(in the rows, 128 means zero)
One turn sends every row of this set to another row. A few are shown first. Where does it send the rows asked after them?
K35: [114 146 119 146 127  90 158 130 150 102  75 141 132 114 152 110]
K619: [138 156 116 134 141  79 122  96 161 138  89 121 118 142 131 108]
K118: [136 132 128 175 126 114 138  82 127  85 133 117 141 119 131 156]
K593: [145 160 139 127 120 119 120 120 136 121 100  85 174 110 161 104]
K929: [121 130 129 155 127  92 145 137 155  99  81 134 114 104 135 118]
K800: [115 133 145 184 132 113 111 112 167 107 113  91 156 103 136 135]
K355: [132 136  98 141 136 125 152 107 101 152 139 120 157  96  89 110]
K855: [130 129 115 139 158 132 147  56 107 107 110 121 150  97 133 137]
K318: [128 136 118 155 141 141 142 107 111 148 145 101 160 113  84 117]
K166: [137 127 121 168 112 109 137  86 110  90 128 111 134 127 128 151]
K177: [119 124 128 163 118 142 179 133 119 114 116 118 147  90 112 115]
K257: [144 160 116 137 156 104 108  91 114 159 136 111 138 128 110 110]
K795: [125 140 156 174 128 114 118 118 163 103 122  93 163 112 143 136]
K877: [117 122 125 163 128 111 164 126 152  97  72 130 134 113 146 102]
K685: [130 124 128 132 164 129 146  64 109 117 105 121 156  84 123 138]
K317: [114 139 100 135 126 121 145  65 137 139  99 108 192 119 137  99]
K880: [139 157 106 132 158 100 111  99 127 164 117 101 156 126 102  92]
K295: [147 149 111 138 159 109 108  91 121 146 118 101 149 153 108 109]
K951: [129 153 144 135 121 121 130 113 140 130 102  85 182 117 164 102]
K280: [118 148 118 138 152  76 115  95 165 135  78 132 126 122 130 108]
K228: [120 136 128 140 127 106 140 126 157 109  78 151 114 102 142 107]
K461: [139 139 122 142 163  94 117 104 150 115  71 117 131 143 144 102]
K548: [150 166 116 129 152  84 111  95 118 157 122 107 131 120 110 117]
K104: [113 129 102 137 128 118 149  66 136 137  94 108 190 125 140  94]
K624: [136 127 125 171 109 105 143  84 111  92 126 118 137 120 134 154]
K163: [128 149 103 157 136 116 151 127  95 148 143 115 161  95  98 117]
K730: [114 134 117 155 128 122 158 143 130 127 119 133 149  59 113 119]
K524: [116 133 145 183 133 118 115 114 166 103 117  88 158 106 126 129]
K162: [112 138 107 132 140 129 147  64 125 137  95 104 183 112 151 100]
K856: [112 115 111 162 120 123 171 126 127 115 115 141 134  82 104 126]
K870: [121 154 122 141 163  79 109  96 149 133  85 130 133 137 137 102]
K205: [134 154 120 142 141  75 110 116 157 130  83 111 130 141 132  97]
K636: [123 149  96 165 125 106 140 109 117 157 149 111 158 100  91 117]
K202: [124 143 104 162 126 131 151 111 120 156 156 113 150  98  97 120]
K437: [139 162 110 145 166  91 124  99 130 166 124  96 146 123 101 116]
K488: [101 127 110 167 117 125 159 137 127 119 113 149 147  82 118 111]
K445: [131 117 125 132 169 128 143  65 109 116 101 119 150  91 125 136]
K857: [117 140 112 139 106  94 153 131 146 109  83 151 130 102 145 110]
K482: [146 154 144 127 120 122 129 123 134 118 100  86 176 109 155  97]
K207: [113 135 118 158 125 128 177 141 140 118 114 129 142  73 123 123]

K800 -> K593
K318 -> K177
Now find these:
K482 -> K104
K856 -> K929
K619 -> K437
K857 -> K280
K162 -> K855
K257 -> K202

One turn sends every row of this set to another row. A few are shown first. Where does it send the rows asked after them?
K82: [119 138 148 121 102 153 128 148  82 149 119 131 151 144]
K657: [110 139 133 124 107 144 112 147  83 149 123 120 153 147]
K329: [109 163 109 124 144 126 102 131  96 165 103 104 133 103]
K794: [129 118 151 138 133 124 145 158 109 147 128 165 147 127]
K731: [160 139 160 122 167 119 160 133 128 151  97  97  94 133]
K909: [149 164 108 151 142 142 146 114 109 170 123 133 144 164]
K181: [116 133 136 124 162  95 120 146 126 166  85 106 100 103]
K129: [168 170 137 131 150 162 149 131  84 161 108 105 127 131]
K742: [114 126 154 118 175 153 145 152  88 169 104  85 121 138]
K30: [101 147 109 164 139 145 139 127  82 164 109 119 149 129]
K575: [ 99 115 173 111 126 116 135 152 127 142 119 115 126 146]
K293: [175 165 138 128 145 139 142 125  74 159 102 100 128 134]
K244: [119 129 153 110 168 139 137 145  73 171 115  82 124 133]
K691: [125 167 131 125 153 115 145 110 103 186  92  79 111 151]
K621: [127 129 155 153 136 120 139 152 120 138 102 153 164 140]
K483: [103 108 157 117 124 101 123 150 127 139 113 111 120 147]
K300: [117 142 158 141 143 122 138 151 131 140 137 149 159 131]
K764: [109 130 122 124 151  99 111 137 113 159  75 103 113 107]
K926: [154 151 159 129 101 116 141 131 129 130 106 132 131 145]
K438: [151 130 140 118 144 125 166 174 144 171  98 139 121 159]
K688: [158 151 139 130  98 109 127 130 123 131 117 131 125 143]
K91: [154 149 140 119 136 111 153 165 153 167 102 143 115 158]
K466: [125 158 128 110 150 119 149 115  93 194 118  91  94 137]
K907: [ 99 108 121 138 164 137 144 139  98 182 112 121 136 167]
K725: [104 154 118 128 153 136 107 149  85 178  96 107 132 104]
K867: [143 170 122 123 127 152 139 168 111 181 114 144 146 159]
K780: [115 139 139 119 154 146 151 180 131 178 102 121 149 167]
K331: [136 145 124 123 143 117 151 116  81 192  83  96  99 146]
K418: [151 163 127 117 137 153 157 168 127 177 125 139 140 154]
K522: [102 129 142 112 151 131 141 183 127 182 105 127 134 164]
K138: [154 142 163 117 167 104 149 128 119 150 102  84 104 135]
K231: [ 93 104 131 148 156 106 155 134 118 159 109 118 107 123]
K713: [139 122 130 135 158 102 160 122 144 166 123 131 103 158]
K584: [156 175 116 135 138 114 119 130 110 164  94 125 113  98]
K983: [144 154 110 122 133 105 117 125 109 158 100 122 104  94]
K24: [142 160 117 160 134 111 157 110 129 147 121 130 114 119]

K300 -> K691
K780 -> K764
Now find these:
K575 -> K138
K483 -> K731
K725 -> K522
K24 -> K909

One turn sends every row of this set to another row. A few are shown first. Where does it send the rows asked after them?
K807: [143 130 138  91 141 120 101 156 122 193 144 136 109  95 113 154 134 125
  98 127 130 187 108 168 136 103 166 155  95 103 118]
K881: [149 128 152 124 125 131 151 125 131 109 127 120 158 147  97 146  89 114
 126 109 117 129 123 148 139 118 114 103  77 120 143]
K476: [125 135 160  80 160 148 114 114 137 104 116 127 120 125 101 133 118 131
  98 122 102 200 107 107 139  98 125 101 100 148 120]
K558: [138 128 132 119 141 125 157 119 132 112 129 115 144 121 105 154  85 119
 118 128 115 133 115 156 110 118 105 104  68 136 148]
K763: [166 147 107 106 161 130 146 119 131 141 144 102 122 121 111 150  84 116
 114 122 139 148  99 147  95 136 111  91  90 151 152]
K603: [141 146 150  75 162 148 101 119 143 114 124 122 109 140 105 133 123 135
 103 118 125 205  96 107 158 115 138  94 116 146 109]
K454: [138 126 144  94 137 118 103 156 123 187 142 139 113  98 112 155 135 126
  99 128 127 183 111 171 141 100 167 156  91  99 116]
K547: [154 131 153  89 134 130  99 155 111 193 144 142 121 114 103 145 133 114
 100 102 124 188 117 157 142  99 169 156 101  95 125]
K705: [160 144 141  99 142 120 104 107  95 160 136 120  79 135 130 124  94 107
 162 125 119 179  86 118 127 121  98  68  90 131 119]
K251: [147 140 134  96 147 121 111 100  88 148 130 126  83 128 133 133  94 108
 162 124 107 179  91 126 114 114  94  75  80 136 121]
K888: [173 150 109 111 146 125 133 128 145 137 147 102 122 151 115 153  95 126
 127 119 163 143  92 155 144 153 132  87 102 135 128]
K491: [159 128 152 113 142 112 102 141 106 161 157 120 137 130 141 156 108  76
 124 112 138 164 137 145 131 147 140 161 106  76 150]
K275: [155 145 131  98 140 119 101 106  97 150 133 125  80 148 135 134 101 113
 170 122 126 178  85 130 144 127 108  72  89 128 106]
K190: [148 128 158  91 133 130 103 155 110 187 141 143 126 111 102 146 133 114
  99 105 117 186 121 158 139  93 166 160  96  93 127]
K8: [136 128 164 114 121 115 113 109  99 132 122 133 100 142 125 129  98 113
 167 129 101 163 100 127 152 106  98  78  72 114 109]
K149: [147 126 135 116 150  98 103 143 121 162 159 112 121 109 152 165 111  89
 121 143 146 162 125 159 125 153 137 159  99  85 141]
K420: [141 122 139 119 145  97 105 142 121 156 156 115 126 110 152 166 110  91
 122 144 141 158 129 161 130 149 137 161  95  81 139]
K503: [138 144 147  73 169 150 109 114 136 118 123 121 108 125 103 130 117 131
  97 118 114 207  99 103 132 107 128  95 111 155 122]
K237: [132 141 154  81 156 142 103 120 150 107 121 123 112 138 106 134 125 141
 104 128 123 198  97 113 166 112 136  95 110 143 105]
K589: [127 137 162  82 152 146 108 118 144 100 117 128 121 140 102 134 124 137
 104 120 111 197 105 111 165 105 133  99 105 141 108]
K245: [150 129 156  90 138 131 105 153 107 191 141 142 123 105 102 144 129 112
  96 104 114 187 121 156 129  92 163 159  95  97 131]
K633: [154 140 151 107 126 116 101 112 103 146 131 126  87 153 130 128 101 114
 170 125 124 171  89 126 162 124 108  69  89 117 104]
K76: [142 133 154 106 137 119 115 104  91 145 126 127  91 124 126 125  91 106
 158 128  96 170  98 121 119 104  89  76  74 128 123]
K596: [161 129 148 111 147 115 102 140 103 166 159 119 134 125 141 154 106  74
 122 112 136 166 136 142 120 146 137 160 107  79 154]
K805: [187 155 118 105 152 138 136 125 129 149 149 101 125 148 105 139  86 109
 120 100 152 150 100 136 118 146 122  85 108 140 149]
K696: [138 121 140 118 147  98 108 141 119 156 155 115 127 103 150 166 108  88
 119 145 136 157 131 159 120 144 133 162  92  84 144]
K504: [128 138 152  77 168 146 112 115 140 111 120 123 110 116 104 132 117 133
  95 128 108 202 101 107 131 101 123  97 103 155 122]
K81: [156 126 152 113 145 114 106 139 101 161 156 120 138 120 140 154 105  74
 121 112 130 164 140 143 117 142 134 163 102  78 156]
K976: [134 125 145  94 139 118 106 154 120 185 140 139 115  92 111 154 133 125
  96 130 119 183 112 170 132  95 162 158  87 101 121]
K962: [156 134 150  87 140 133 101 154 108 197 145 140 119 108 103 144 130 112
  97 103 122 190 117 155 131  98 166 156 101  99 130]
K340: [163 139 134 112 149 139 152 119 120 132 137 110 141 126  98 140  79 105
 113 106 118 142 115 135  94 120 103  97  84 141 163]
K278: [140 128 139  91 144 120 104 154 120 192 143 136 110  90 112 153 132 124
  95 129 123 187 110 168 127  97 162 157  91 106 123]
K492: [145 124 135 116 152 100 107 141 118 162 158 113 121 102 152 165 108  88
 118 144 140 161 128 157 115 148 132 160  96  87 146]
K627: [140 146 144  75 169 145 104 118 145 119 126 118 103 127 107 132 121 136
  99 126 124 205  93 107 144 114 132  91 114 154 114]
K388: [138 134 148 108 125 114 106 107  99 130 125 134  96 153 132 138 104 117
 174 124 113 167  93 137 160 117 107  78  77 116 100]
K422: [173 145 137 118 128 131 134 131 140 126 141 111 143 170 104 145  96 119
 132 103 151 136 107 147 165 144 133  92 100 119 129]
K882: [154 124 156 115 140 112 105 140 104 157 154 122 141 127 139 156 108  76
 123 114 131 162 141 145 127 142 137 164 102  74 152]
K391: [130 128 150 106 132 118 116 101  91 129 120 135  99 133 129 136  96 111
 166 128  93 168 100 133 130 103  93  83  66 124 115]
K964: [146 132 133 125 125 120 144 128 146 108 132 115 146 152 109 158  98 129
 131 126 138 128 109 163 160 134 126  99  79 121 123]
K651: [120 133 161  84 155 142 113 117 145 100 115 127 119 126 103 136 121 137
 100 130 106 195 105 113 153 100 127 101  99 145 112]

K8 -> K391
K696 -> K81
K476 -> K504
Now find these:
K245 -> K278
K340 -> K763

One turn sends every row of this set to another row. A few are shown first. Where does it send the rows asked after them?
K574: [140 165 166 107 102  73 100 114 126 146 131 160  94 139 158]
K382: [155 167 141 118 145 101 130  93 125 133 143 141 118  93 157]
K745: [130 160 114 141 115 127 132 114 136 133 115 152  87 106 164]
K785: [148 177 138 103 103  91 123 126 122 115 117 152  86 153  99]
K77: [132 162 144 131 117  83 131  94 146 155  86 112 108 156  98]
K738: [109 140 160 144 104 113  74 116 108 134 116 142 104 133 134]
K630: [134 141  97 103 103 128 138 117 105 154 134 151 122 113 151]
K140: [150 137 160 100 137 111  81 116 102 160 113 126 124 143 111]
K211: [141 161 124 156 123 134 144 108 107 117 115 126 119 163 145]
K267: [142 145 155  93 117 128 115 126 122 139 111 142 116  78 151]
K496: [131 132 163 111  85 115 147 115 137 122  89 103 126 151 122]
K336: [146 134 148 108  79 115 145 110 125 105 103 115 132 126  99]
K797: [154 182 130 126 123 131 129  96 120 101 113 125 111 165 126]
K362: [143 164 138 126 127  91 119  92 124 158  78 105 136 165 123]
K154: [131 128 133 124 110  79 123 110  87 180 117 134 143 141 135]
K676: [169 125 132  91 125 126 155 123 117 146 123 137 124 107 124]
K269: [129 169 152 117  79  85 111 113 126 102 109 146 106 145 101]
K847: [136 136 146 115  82 129 145 105 114 108  96 104 132 152 125]
K670: [125 164 140 136 123 113  89 105 106 147 123 145 120  98 172]
K238: [131 139 114  97 101 104 126 114  98 136 121 125 139  88 153]
K555: [111 141 150 133 101  81 132 107 125 174 132 163 108 125 151]
K876: [126 136 140 124 140 109 120 120 100 175  99 141 134  91 130]
K83: [106 152 155 137 122  74 129 120 115 139 123 168 111 101 139]
K127: [142 181 125 122 101  97 114 103 125 108 126 136 104 155  91]
K16: [127 177 137 130  96  85 121  96 127 121 104 138  93 153  89]
K419: [130 160 120 131 104  81 125  96 128 169  79 105 106 151 124]
K148: [150 145 165 121 136 142  96 106 144 133 113 125  88 112 138]
K451: [141 131 152  86 118 105 140 129 110 174 124 153 132 141 155]
K616: [152 166 130 105 119 106 129  97 141 157 147 160  93 111 152]
K113: [132 118 124 127 114 136 105 110 111 146 107 117 115 100 102]
K365: [143 152 170 108 126  86  96 113  99 154 137 159 126 102 126]
K920: [148 178 131 144 139 130 129  97 136 116  93 120 119 155 144]
K505: [161 130 169 102  80 108 149 104 128 122 116 103 121 140 128]
K927: [137 154 160 114 108  91 137  94 135 152  74 103 117 163 113]
K587: [144 166 129 126 112 137 127 108 118 103 109 112 129 170 143]
K664: [129 151 154  85 137  82 123 133 110 162  95 141 132 122 157]

K920 -> K336
K587 -> K496
K505 -> K419
Now find these:
K616 -> K630
K664 -> K83
K113 -> K140
K267 -> K876
K847 -> K927
K745 -> K676

